In the data rows, the value 128 means zero.
Here is a table of points, one per row:
[ 70 123 126 128 121 125 130 111 143 112 139 148  84 126 155 144  96 127  99 112 105 139 116 106 170 164 114 124 109 149 133 142 125 154 138 172 127 150 103 126  95  83 148 134  80 145 110 101 172 125 173 126 114 160 128 120  92 144 109 142 104 108 154 136]
[128  91 160 123  78 140 135 146 150 105 145 107 142 127 115 120 100 136 106 142 119 131 148 119 129 109 131 121  93 144 127 158 121  86 109 125 142 113 129 112 123 115 146 164 138  94  97  82  96 125  69 187 107 173 150 161 117 156 129 121 154 146 131 105]
[100 136 151 156 113 125 170 112  98 134 117 120 137  90 173  99 115 134 103 148 164 148 133 135 105 171 127 137 136 145 122 137 145 123 128 153  94 153 132 128 144 148 107 142 119 102 153 135  92 124 118 157  76  84 115 156 162  87 115 138 120  71 133 162]
[138 126 115  56 126 117 139 117 142 140 108 102 169 113 136 182 116 123 152  98 143 135 138  84 139 126 109 131 144 126 132 132  95 131 157 163 130  90 141 162 151 125 138 196 139 136 110 142 114 164 124  97 155 116 114 128 122 127  82 140 136 103 136 142]
[167 106 144 136 118 145  92 179 119 168 109 146 127  82 155 181 155 158 126 141 138 129 132 127 144 144 145 135 129 101 145  93 123 158 105 126 174 137 106 108  90 159 131 134  97 107  98 144 122 154 122 128  90 110 115 130  81 128 173 150 120 125 121 118]
[122 145 120 127 142 166 112 115 143  94 144 122 117 135 117 150 148 154 146 171 171 131  78 112 108 106 130 120 130 120 131 159 161 160 135 108 120 120 143 115 145 131 177 105 113  97 113  98 112 165 122 150 168 103 181 123 112 117 145  94 100 106 127 187]
[138 161 131 146 144 127 128 147 167 115 115 121 153 139 146 102 117 140 152 152  81 144 115 165 147 111  96 133 158  91 122  98 114 122 121 187 125 134 155  88 121  93 171 145  98 161 138 128 115  96 123 104 123 102 119 170 143 132 154 102 181 121 106 142]
[150 190 128 126 105  89 175 112 132 125 100 116 108 158  93 124 103 162  97 135 140 131  96 143 139 170  81 145 132 150 129  96 132 112  95  95 165 115 120 133 113 152 129 153 143 121 101 131 122 133 158 130 172 142 106 148 145 110 160 131 118 112 142 109]
[106 107 149 104 105 113 125 154 123  89 106 158 121 143 123 137 117 123 133 136 138 118 114 132 148 157 112 107 127 121  84 143  60 176 165 109  66 141 135 108 115 111 111 125 152 124 120 178  95 106 122 135 168 128 137 148 116  88 138 149 120 178 107 109]
[164 132 108 140 124 143 128 143 121 105 151 160 128 119  75 124 129 159 126  91 131 187 152 191 143 107 113 160 134 134 106 101  81 124 130 144 101  98 125 121 165 135  82 106 123 103 157 110 141 163 133 140 120 133 140 114 110 159 128 136 105 111 146 142]
[157 127 107 125 104 134 130 142  66  87 135 196 133 132 135 122 147 143 132 151 130 119 114 110 139 134 111 102  92 104 154 118 161 121 114  97 111 119 176 170 139 109 135 142 101 127 149 155 168 119 137 131 123 164 112 147 139 143  80 138 165 104  84 112]
[ 79  89 128 132 157 122 133 109 150 133 111 154 108 167 166 132 157 139 123 112 124 123 168 169  82  99  90 157 110 136 116 117 171 107 136 113 124  75 163 139  98 109 124 160 123  91 126 123 144 127 143 129 135  97 141  99 119  99 143 164 153 136 137 115]
[102 139 124 125 145  95 131 119 141 159 178  85  81 105 134 107 136 111 154 137 173 129 149 141 143 102 128 114 112  94 112 138 107 112 122 122 140 121 137 135 155 107 155  87 156 106  97 131 137 171 148 123 109 143  98 162 137 136 141 154 117 102  73 102]
[136 158 149 132 121 151 127  85 120  87 105 120 143 117 150 129 101 140 142  84 128  76 138 129 149 129 141  94 150 134 156 141 154 102 137 143  79  90 120 122  84 163 140  88 147 127 147  96 119 168 139 126 106 142  85 113 104 121 166 122 142 155 103 120]
[148 107 137  68 192 114 127 151  70 150 151 114 122 123 126 148 124 123  90 143 103 108 119 152 127 110 146 184 113 160 128 145 152 152 146 135 124 125 144 100 154 155 132 122 136 147 137 100  84 111 168 126 122 167  98 156 130 108 124 111 131 134 135 134]
[158 132 119 172 138 162 104 116 159 133 125 131 108  72 122 106  78 125 139  98 148 123 112 146  85  99 160 131  88 137 108 100 149 151 132 140 119 115 139 119 113 130 102 163 145 160  79 190 151 127 122 135 128 152 123 147 140 137 102 110 103 163 129 155]
[136 125  50 134 110 139 124 121 150 119 140 125 120 165 133 156 130 174 127 126 128  75 142 115 170 134 138 158 107 130 108  91 135 101 182 145 144 148 102 144 144 125 138 103 139 117 118 133 114  91 107 119  95 113 152 119 170  85 107 102  99 125 106 111]
[138 133 145 120 119 133 153 114 136 153 109 136 151 153 131 127 124 144 198 159  94 134 155 188 145 122 133 100 125 137 139 181 139 167  93 142 135 146 108 163 134 139 138 164 152 112 142 145 121 101 150 120 120 154 156  93 137 149 108 127  65 131 107 124]
[145 151 155 177 132 132 154 100  83 151 169  88 112  98 149 167 149 129 131 127 109 131 144  97 147 115  77  98 122 145  82 126 145 126 127  83 124  98 122 106 149 121 139 125 105 168 161 162 107 126  90  92 120 130 162 114 122 142 140 135 111 148 155 121]
[111 137  88 148 166 139 145 126 139 107 155 125 127 140 123 115 134 105 104 139 114 158 126  81 130 133 134 145 140  83 135 159 130 193 142 117 127 105 126 106  80 177 118 155 142 112 133 104 130 133 114 132 112  88 104 125 167 167 103 120 131 136 128  64]
[102  97 136 161 111  90 160 138 149  73 135 105 171 130 107 151 178 121  91 115 154 133 145 161 108 116 166 114 125 136 143 136 133 147 152 132 161 135 115 166 101 114 114 124 113 174 143 148 118 109 129 103 164 146 108 122 112 140 155  97 124  75  93 119]
[129 146 142 156 133 179  85 128  94 142 117 125 139 159 119  91 163  99 114 115  79 143 171 142 120 158 150  76 130 160 120 105 112 141 167 115 166 106  96 105 167 125 145 137 131 140 101 115 131 166 135 165 154 115 112 138 126  98  94 132 124 122 115 126]
[113  74 110 120 115 129 103  94 113 127  97  84 143 162 145 135 102 102 113 122 143 166 167 121 129 143 131 144 127  91 169 109 133 119 100 108 114 149 140 123 160 142 158 128 126 157 161 141 173 143 159 136 120 122 156 171 126 126 164  91  96 167 152 106]
[122 141 161 119  84 116 120 141 132 108 152 151  95 136  99 120 135  86 163 108 128 122 170  88 141 128 151 176 122  96 116  99 169 174  67 153 128 147 127 119 155 131 122 130 134 139 127 113 109 143 118 126 127 140 120  80 136  81 134 126 167 123 136 147]
[117 176 140 104 132 137 128 108 145 129 120 130 117 120 114 151 145 101 134 136 146  99 159 130 108  62 101 142 138 128 210 100 104 111 137  95  99 183 108  86 130 123 108 128  80 120 121 121 122  86 128 152 131 128 105 124 137 140 105 138 106 136 125 128]
[106 129 157 142 140 100 108 161 173 121 110 120 124  72 119 113 160 147 160 161  97 137 127 121 145 172 132 136 140 109 141 124 137  79 172 101 106 117 156 161 145 167 132 116 134 128 126 114 147  89 127 128 153 152 116 122 131 120 116 119 120 121 184 113]
[135 127  93 104 151 101  99 139 113 139 117  84 120 120 123  79  97 162 106 143 123 122 180 131 128 133 136 124 152 113 121 162 132 115  99 122 131 128  99 129  67 128 118  88  86 111 129 158 132 142 104 109 160 157 161 107 123 113  82 107 163 118 131 152]
[151 133 146 147 178 177 145 155 136 144 114 124 124 119 106 122 147 106  84 106 152 121 120 120 155 147 133 113 150 109 139 128 138 119 114 143 128 171 152 169 119  51 109 156 153  75 153  95 128 136 123  89 151 136 122 127 148 107 134 123 111 165 137 128]
[142 129 135 157 146 113 157 180 119 155 105 128 138 149 106 131  84 146 150 112 126 114 121  63 110 107 186 152 160 151 107 160 135 110 133 128 117 117 114  90 165 102 117 130 125 118 142 159 187 116 144 165 146  96 125 110  96 144 153 139 128 102 101 112]
[121 149 104  98 145  98 133 133 118 123 134 125 190 127 145 105 140  77 126 148 148 150 106 123 155 127  95 123 149 166 142 106 142 148 144 124 163 117 143 113 127 118 111  95 164 105  87 150 174  99 100 162  86 141 138  93 115 125 161 119 138 163 136 164]
[170 116 141 122  86  95 132 110 164 129 116 117 100 139  97 129 146 119 134 122 108 121  96 139 120 125 151  98 147 162 126 150 122 137 150  93 122 142 165 142 131 119 100 131 103 119 119 119 126 130 181  75  57  78 158 131 100 117  94 107 164 147 128 118]
[127 128 125  82 141 149  94 137 163 116 133 136 142 119 133 119 127 119  94 138 126 137  89 119 152  73 136 100 129 147  97 136 139 103  66 126 118 116  68 174 136 147 119 113 114 174 140 136 124 108 147 163 124  83 127 132 162 109 149 174 132 121 152 102]
[109 109 111 133  83 141 102 152  70 152 150 163 113 124 144  95 103 115 150 117 147 114 114 122 108 105 119 115 210 131 128 128 120 110 127 130 158 117 150 124 118 134  82 139 143 179 102  79 101 120 136 101 143 139 167 136 135 149 143 120  94 107 140 112]
[128 114 126  97 162 145 143 149 148 108 160 113 131 157 159 150 115 119 122 102 116 104 113 160  86 210 117 107 112 113 125 137 146 106  91 115 130 152 116 105 179 133  84 101 117 144  94 126 132 133  91 108 132 106 112 113 136 181 129 135 136 137 119 150]
[ 95 139  78 124 136 116 148  98 126 144  87 125 134 128 137  98 165 125 167 127 126 127  84 132 137 140 175 155 108 142 133 107 130 124 108 131 142 129 137 134 120 104 112 109 117 145 184 119  86 139  87 126 141 140 126 161  73 147  92 162 126 160 136 125]
[143 111 138 146 122 129 119  88 114 155  91 140 115 121 122 136 153 116 114 106 108 128 105 137 160 115 125 149  85 136 136 185  82 104 130 153 130 179 174 120 110 174 130 121 149 156 121 124 166 133  82 126 157 118 147 105 163 125 147 143 151 101  99 144]
[155 139 139 132 136 121 113 129  92 148 111 145 117 153 127 129 154 118 121 146 153 116 102 139  60 130 147 136 135  76  81 122  82 102 144 124 115 124  93 155 113 103 188 140 157 156 127 129 121 127 138 159  81 143 124  72 127 167 123 116 124 129 168 141]
[126 112 135 112 123 133 138  78 148 131 167 181 150  96 120 147 122 114 117 152  84 130 134  88  78 149 133 125 118 139 139  99 108 106 104 153 150 119 111 109 109 136 140  87 184  80 159 142 129 106 170  97 156 128 155 155 127 133 127 129 140 122 131 144]
[108 110 137 159 108 115 103 155 122 180 164 123 140 157 116 121  79 152 152 112 146 141 100 115 104 111  92 109 103 145 152 122 128 162 173 127 141 152 101 161 127 155 143 106 112 115 170 115 126 138 110 119 144 122  78 122 155 134 146 129 172 159 150 148]
These points spread out most along one direction. How far along it is each point below, from 0 to 99? 50 is the average, and the first point above lies past it. One standard deviation of the points above along it is 16.
[121 149 104  98 145  98 133 133 118 123 134 125 190 127 145 105 140  77 126 148 148 150 106 123 155 127  95 123 149 166 142 106 142 148 144 124 163 117 143 113 127 118 111  95 164 105  87 150 174  99 100 162  86 141 138  93 115 125 161 119 138 163 136 164] -> 42
[150 190 128 126 105  89 175 112 132 125 100 116 108 158  93 124 103 162  97 135 140 131  96 143 139 170  81 145 132 150 129  96 132 112  95  95 165 115 120 133 113 152 129 153 143 121 101 131 122 133 158 130 172 142 106 148 145 110 160 131 118 112 142 109] -> 63
[135 127  93 104 151 101  99 139 113 139 117  84 120 120 123  79  97 162 106 143 123 122 180 131 128 133 136 124 152 113 121 162 132 115  99 122 131 128  99 129  67 128 118  88  86 111 129 158 132 142 104 109 160 157 161 107 123 113  82 107 163 118 131 152] -> 54
[145 151 155 177 132 132 154 100  83 151 169  88 112  98 149 167 149 129 131 127 109 131 144  97 147 115  77  98 122 145  82 126 145 126 127  83 124  98 122 106 149 121 139 125 105 168 161 162 107 126  90  92 120 130 162 114 122 142 140 135 111 148 155 121] -> 30
[100 136 151 156 113 125 170 112  98 134 117 120 137  90 173  99 115 134 103 148 164 148 133 135 105 171 127 137 136 145 122 137 145 123 128 153  94 153 132 128 144 148 107 142 119 102 153 135  92 124 118 157  76  84 115 156 162  87 115 138 120  71 133 162] -> 53
[158 132 119 172 138 162 104 116 159 133 125 131 108  72 122 106  78 125 139  98 148 123 112 146  85  99 160 131  88 137 108 100 149 151 132 140 119 115 139 119 113 130 102 163 145 160  79 190 151 127 122 135 128 152 123 147 140 137 102 110 103 163 129 155] -> 27
[128  91 160 123  78 140 135 146 150 105 145 107 142 127 115 120 100 136 106 142 119 131 148 119 129 109 131 121  93 144 127 158 121  86 109 125 142 113 129 112 123 115 146 164 138  94  97  82  96 125  69 187 107 173 150 161 117 156 129 121 154 146 131 105] -> 44
[164 132 108 140 124 143 128 143 121 105 151 160 128 119  75 124 129 159 126  91 131 187 152 191 143 107 113 160 134 134 106 101  81 124 130 144 101  98 125 121 165 135  82 106 123 103 157 110 141 163 133 140 120 133 140 114 110 159 128 136 105 111 146 142] -> 31
[138 126 115  56 126 117 139 117 142 140 108 102 169 113 136 182 116 123 152  98 143 135 138  84 139 126 109 131 144 126 132 132  95 131 157 163 130  90 141 162 151 125 138 196 139 136 110 142 114 164 124  97 155 116 114 128 122 127  82 140 136 103 136 142] -> 63
[151 133 146 147 178 177 145 155 136 144 114 124 124 119 106 122 147 106  84 106 152 121 120 120 155 147 133 113 150 109 139 128 138 119 114 143 128 171 152 169 119  51 109 156 153  75 153  95 128 136 123  89 151 136 122 127 148 107 134 123 111 165 137 128] -> 65
[167 106 144 136 118 145  92 179 119 168 109 146 127  82 155 181 155 158 126 141 138 129 132 127 144 144 145 135 129 101 145  93 123 158 105 126 174 137 106 108  90 159 131 134  97 107  98 144 122 154 122 128  90 110 115 130  81 128 173 150 120 125 121 118] -> 28
[127 128 125  82 141 149  94 137 163 116 133 136 142 119 133 119 127 119  94 138 126 137  89 119 152  73 136 100 129 147  97 136 139 103  66 126 118 116  68 174 136 147 119 113 114 174 140 136 124 108 147 163 124  83 127 132 162 109 149 174 132 121 152 102] -> 39
[136 125  50 134 110 139 124 121 150 119 140 125 120 165 133 156 130 174 127 126 128  75 142 115 170 134 138 158 107 130 108  91 135 101 182 145 144 148 102 144 144 125 138 103 139 117 118 133 114  91 107 119  95 113 152 119 170  85 107 102  99 125 106 111] -> 65
[ 70 123 126 128 121 125 130 111 143 112 139 148  84 126 155 144  96 127  99 112 105 139 116 106 170 164 114 124 109 149 133 142 125 154 138 172 127 150 103 126  95  83 148 134  80 145 110 101 172 125 173 126 114 160 128 120  92 144 109 142 104 108 154 136] -> 67
[148 107 137  68 192 114 127 151  70 150 151 114 122 123 126 148 124 123  90 143 103 108 119 152 127 110 146 184 113 160 128 145 152 152 146 135 124 125 144 100 154 155 132 122 136 147 137 100  84 111 168 126 122 167  98 156 130 108 124 111 131 134 135 134] -> 43
